In the data rows, 128 means zero.
Here are some points, each followed by its number:
[171  84 148 150 132 145  89 135] 0
[159 191 226 100 140  58  96 203] 1
[133 141 113 111 114 119 149 110] 2
[107 121 167 120  93 136 175 144] 3
[200 151 167 150 141  77 123 153] 4
[143 161 148  48 173 160 126 100] 5
[ 94 152 161 108 192 129 128 118] 6
[130 189 104 125 161 123 157 134] 7
[123 166 153 141 128 105 149 153] 8
[112  95 160  82 104  66 208 185] 9
[116 152 123 137 142  98 155 146] 10
[104 142 119 126 103 137 112 114] 11
[141 171 187  88 167  93  52 193] 12
[186 133 128 186 161 117  87 140] 13
[114 112  80 188  99 101 141  99] 14
[101 146 148 112 161 133 126 117] 15
[139 150 106 129 214  97 129 113] 16
[ 90 118 138  74  85 175 132 110] 17
[122 128 130  99 123 151 161 148] 18
[156 127 141 158 123 116 131 126] 19
[105  87 123 129 104 141 109 112] 20
[110 151 150 106 136 141 133 158] 21
[118 132  75 131 122 125 150 118] 22
[140  95 106  97  46 146 123 132] 23
[ 97 153 121 132  99 139 102 109] 24
[141 171 158  81 157 137  76 186] 25
[136 168 141 113 159 110 122 145] 26
[108 122 141 121 116 161 108  89] 27
[124 207 197 148 218  82  51 198] 28
[112 157 137 104 115 145 131 152] 29
[151 119 184 158 166  95  60 152] 30
[139  97 154 132 170  84 118 129] 31
[151  80 118 153 152 122 132 115] 32
[164 130 159 155 120 109 135 133] 33
New points follow, each followed by the numbers of its two nearest points above by angle, nearest first.
[130  92 117 117  51 157 116 131] 23 20
[168 191 236 102 144  48  85 203] 1 12
[108 173 140 105  88 120 133 137] 29 11
[121 132 128 132 167  96 134 131] 16 31
[116 106 175  75  75 170 134 143] 17 3
[139 129 136 132 111 148  88 134] 0 25
[162 126 128 116  99 130 145 154] 23 18
[133 154  15 149  93 131 161 106] 22 14
[166  72  98 177 116 186 144  46] 32 14
[ 89 136 174 116  92 100 134 137] 3 9
[130 134  84 128 114 157 149 124] 22 2
[ 58 120 173 121  74  85 141 120] 3 9
[145 107 110 156 137 129 156 129] 32 14
[ 72 157 112 138 154 205  87  59] 27 24
[131 114  87 130 127 187 154 109] 22 18
[126 162 152 140 131  99 140 156] 8 1
[126  82 115 143 137 125 127 108] 32 20
[109 119 179 160  84 129  88 169] 30 1
[138  94  98 100  39 144 113 136] 23 20
[135 133 147 116 139 122 107 137] 12 25
[175  75 150 161 134 147  86 134] 0 13
[174 138 122 163 158 117 108 148] 13 4
[125  35 131 212  73  78 136  92] 14 32
[105 121 139 121 118 147 121  99] 27 17
[139 115 130 146 155 125 119 105] 32 13
[134 157 136 114 151 150 101 114] 5 15
[123 169 153 120 122 102 151 147] 8 10
[128 193 151 139 252 119  38 148] 28 26
[ 72  43 119 174  96 188 107  89] 20 27
[142 117 113 148 121 104 144 120] 14 19
[124 197 116 156 141  68 191 169] 10 8
[120 119  98 145 160 100 134 119] 16 32
[188 100 111 129  74 180 130 162] 23 0
[110  85 121 143 105  98 168  93] 14 20
[142 119  76 137 130 187 144 102] 22 27
[134 155 145 138 116 105 132 134] 8 1
[144 161 154 157 158 107 111 161] 28 4
[101 133 105 146 152 183  82  81] 27 24
[153 102 146 143 167  95 106 123] 31 30
[148 172 203  79 169  92  43 196] 12 25
[136 136 150 128 117 128 113 111] 27 33
[ 98  68 117 131 102 153 110 105] 20 27
[143 158 156 128 188  96 149 152] 26 28
[136 109 180 152 150 122  88 122] 30 0
[139 125 104 139 129  91 130 107] 14 22
[133 150 116 114 111 123 140 120] 2 22
[145 111 121 125 108 152 128 131] 23 0
[136 145 119 126 190 106 128 119] 16 26
[205 146 157 111 135 134 122 139] 4 33
[138 108 124 136 135 117 124 132] 32 31
[ 71  62 114 155 112 136 154 119] 20 14
[139 117 137 125 146  94 129 137] 31 4
[146  96 108 151  96 118 177 166] 9 3
[106 104  80 205 112  88 125  99] 14 22
[172  95  98 142 136 197 160  76] 32 27
[135 105 117 130  95 136 140 130] 23 20
[ 80 132 134 107 110 146 142  99] 17 27
[133 119 116 120 110 103 162 117] 2 9
[100 109 157  93 108 174 129 111] 17 27
[175 131 113 108  88 130 148 170] 23 18
[119 181 124 139 144  85 176 164] 10 8
[131 187 157 106 178  98 112 161] 26 28
[118 125 123 126 123 145 113 112] 27 11
[145 104 114 113 101 127 147 153] 23 9
[ 97  78 126 155 119 157 115 106] 20 27
[180  94 159 160  92 190 105 204] 0 33
[120 169 127 137 141  88 158 154] 10 8
